The rows of T fall into 3 groups, and each row is roughly a mix of its group's hidden directions.
T:
[[-70  -4  -3  47   2  34 -23   5  40   4]
 [  0 -43  49 -42 -11 -25  24  38 -35 -19]
 [  4 -16  -5 -57  44  25  16 -28 -42 -38]
 [ 31 -49 -13  41 -15  46  -6  36  33 -19]
 [ 40  -8 -12  36  17 -43  20  51 -45 -10]
 [-51  -6  53 -53   2  19 -24  -6  31  12]
 [-21  -9  15  -2 -34 -51  -2  50 -25 -52]
 [ 61   6 -33 -26  24   3  28 -31 -46 -22]
 [-28  25  16  21 -50 -11   4  20 -33  64]
 [-30  37  17 -56  10  29 -55 -13  22   5]
 [-26 -31  21   0  67  19 -24  37  25  30]
 [ 32 -56 -27  -2   4  39  20 -45 -38   0]
 [-34 -28  -1  -5 -43  11  25 -58 -48  10]
 [ 34   6 -21 -57  44 -18   9   0 -37 -42]
 [ 43   8 -38 -32  37  27 -47 -15  37  -4]
 [ 60  10   4  19 -21  14  47 -44 -10  38]
 [ 43  35 -38 -10 -55 -24  -4 -29 -37   0]
 [  4 -28  60 -33  49  28   1  38  12   6]
 [-19  27  11 -26 -62  25 -22 -33 -40  29]
 [ 14 -23 -25  42 -36  25 -72   3 -10   9]
 [-25  -2  57 -65  29  19 -25  13  11   7]
 [-30 -38 -42 -15 -27  -4  13 -14 -40  57]
 [ 24  17 -14 -32 -82  13 -27 -12 -23  -3]
 [ 22  15  -8 -29 -70 -17  28 -23  29  36]
 [-15 -71  -9 -24  25   7  38  17  29 -35]
 [  7 -14  69   1 -13 -23  -5  48  22  43]
 [-44 -37 -71  17  29  12  -6 -16  17  -9]
 [  3  42  28 -31  27  24   2 -68  18 -24]
 [ -2  11  33  58 -33  37   1 -48 -27  16]
 [-14 -50  34 -23 -21  68  21  -5 -14 -17]
 [ 21  21   9 -36 -42  43 -19  -8  58  26]
 [ 10   0  19 -46 -43  -9  -4   4 -46 -61]
 [-18  21 -27  27   2 -13 -32  43 -68 -22]
 [  4 -38 -33  31  -5  32   4 -64 -21  35]
 [ 47  29  52 -33   6  31  11   4 -49   6]
 [-25 -27 -33  -9  32 -65  36 -27  21   5]
 [  8 -21 -42 -11 -42 -41  35  -7 -24 -52]
 [ 16  -6  13  -4  57  41  10  50 -32 -36]
 [ 33 -59  -4 -32 -21  58  -3  19  20  17]
 [ 26   0 -26  -9  65  21   9  -5  58 -25]
 [  6  16  11 -12   2  -3  26  36  72  51]
 [-17  34  -1  50 -40 -31 -30  14 -35  40]
 [ 57  20 -14  47  -8  36  37 -22   8  33]
 [ 49  20  10   3  19  -2  20 -56 -25  53]
 [-11  23  34 -41  58  39 -36   3 -22  14]
 [ -9 -11   5 -61  -4  48 -20  55  15 -19]
 [ 52  44  19  18  -9  37 -14 -12 -55  10]
 [ 17  45   1  40 -32   4 -31 -17  17  62]
 [ -6 -34 -44  19  48 -35  -6 -39 -32 -26]
 [ -7 -14  24 -50 -19 -12  21  36   0 -69]
 [-18  44 -17  31  -6 -20 -44 -28   1  61]
 [ 35 -14 -53 -39  31  24 -37  24  24  24]
 [-19  -8  24  44 -77  -1  -1  -5 -37   9]
 [ 22 -19 -23  -7  11  65   2   6  33  59]
 [-55  21 -10 -46 -15  18 -27 -53  25  -9]
 [-17  13   2  13   5 -83  -1  50   6 -15]
 [-18  29 -59  33  13  -3 -18 -19  59 -15]
 [ -6  39  11 -26 -29  41  -2 -12   5  73]
 [-64  12 -27 -23  34 -39  23  -4  40   6]
 [  4  -5  57 -65  31 -14   1  -7  32  25]
 [ 48  63   9  51 -25  17  10   6 -14 -12]
 [  2  58  53 -13  13   5 -14  31 -16 -50]
 [-18  -6  -2 -29  11 -19  46  61  31  42]
 [ 42 -20  45  -6   0  35  21  54   6 -38]
 [-55   3 -28  -7   7 -64  -2   7 -27 -39]
 [ 50   0 -27   9 -70  40 -12 -16  -9  11]
 [ 73 -22 -17  -4  17 -21  42  22  25 -27]
 [-10  -4  30  20 -54  15  -5  57 -49  -8]
 [ 12  25  17 -56  19   5  39 -39 -51  11]
 [  8   0  28  -3  87  13  10 -13  23  30]
 [  9 -48  26  39 -32 -16 -65  15  -5   3]
 [-16 -28  20 -71 -10   0  13   3 -39 -45]
 [-58  36 -26  -3  11 -45 -38 -23 -26 -12]
 [-43   0  -3 -26 -54 -42 -22  35 -15 -34]
 [ 12  24 -26  39 -26 -46 -12  30 -60   1]
 [  5 -58 -17  -1 -34   7  -4  59 -26 -37]
 [-33  28  32  -9  52  -5  39   1 -55  -7]
 [ -8 -19  11 -57  44  35  17  17 -32 -43]
 [ 24   5 -16  28 -57  10 -58  24  10  37]
 [ 18 -17 -43 -11  64 -37  -6  -2  43 -21]
 [-27 -42  -1  31 -25  17  45   2 -48  41]
 [ -4  46  35 -20  34  51  -3 -13 -51  -5]
 [-19  -1   3  32 -46   7   5 -63 -29  45]
 [-31  12 -42 -43 -15 -14   4 -33 -41 -49]
 [ 65   4   2  38  -6  44  28 -18   1  39]
 [-12  32 -11   2 -33 -61 -57  -6 -28 -17]
 [ 33  -3  29   4 -61  18 -45  46   6 -14]
 [ 31  50  -5  11 -17   0 -22 -43 -31  56]
 [-33  34  58  13  23  -1  51   2 -36  -9]
 [-37 -34  13  26 -14 -52  52 -23 -10 -27]
 [-59 -29 -10  63 -29 -17  22  -7 -19   1]
 [  7  10   2   4  23 -13  32 -32  80  30]
 [ 48  42  13  42 -11   8  17 -26   0  56]
 [ 54 -17  -4  24 -60  21 -20 -24  -8  39]
 [ 41 -53  -3  36   0   9  59 -17  26   5]
 [ 26  26  38  24 -55  35 -37  33   9 -13]
 [ 57  24  -4 -64  32 -18 -13  15  22 -18]
 [ 17   6 -63  52  17  37  10 -20 -26 -23]
 [-10 -49 -10  12  -9 -21  18   5  -9 -82]]

One row of each group comes first, with its name. Which group is each row after those in?
[-31  35  10  30  30 -25  -9  31 -13 -66]  <108>
[-18  25  49   2   3  14  26  65 -43  -4]  <30>
[ 64  15 -36  53 -12   2  21 -24   1  25]  <21>

[  2  45  11 -10 -45 -35 -62  -6  -4 -30]  <30>
[ 27 -24 -34  58  -2   0  26 -58 -20   4]  <108>
[-65  -3 -32  12   7  -3   6 -40 -52 -23]  <21>
[-13  20   7  17 -37 -43 -33  -2  40  59]  <108>
[  0  56   5  27 -59 -42 -35  -6  -7  -4]  <108>
[-60   5 -54 -10  -7  -5 -58   9  13  -9]  <108>
[ 17  35   7 -41  51 -11 -14 -16  38 -50]  <30>
[ -1 -30  55 -17  44  -6   3  58  27   1]  <21>
[ -2  61  30 -11  57  -8  -1  46  -7   3]  <30>
[ -9  20  13 -84 -16  29 -27  22 -16   6]  <108>
[-41   7   7 -55  32   8   2  52  42   0]  <108>
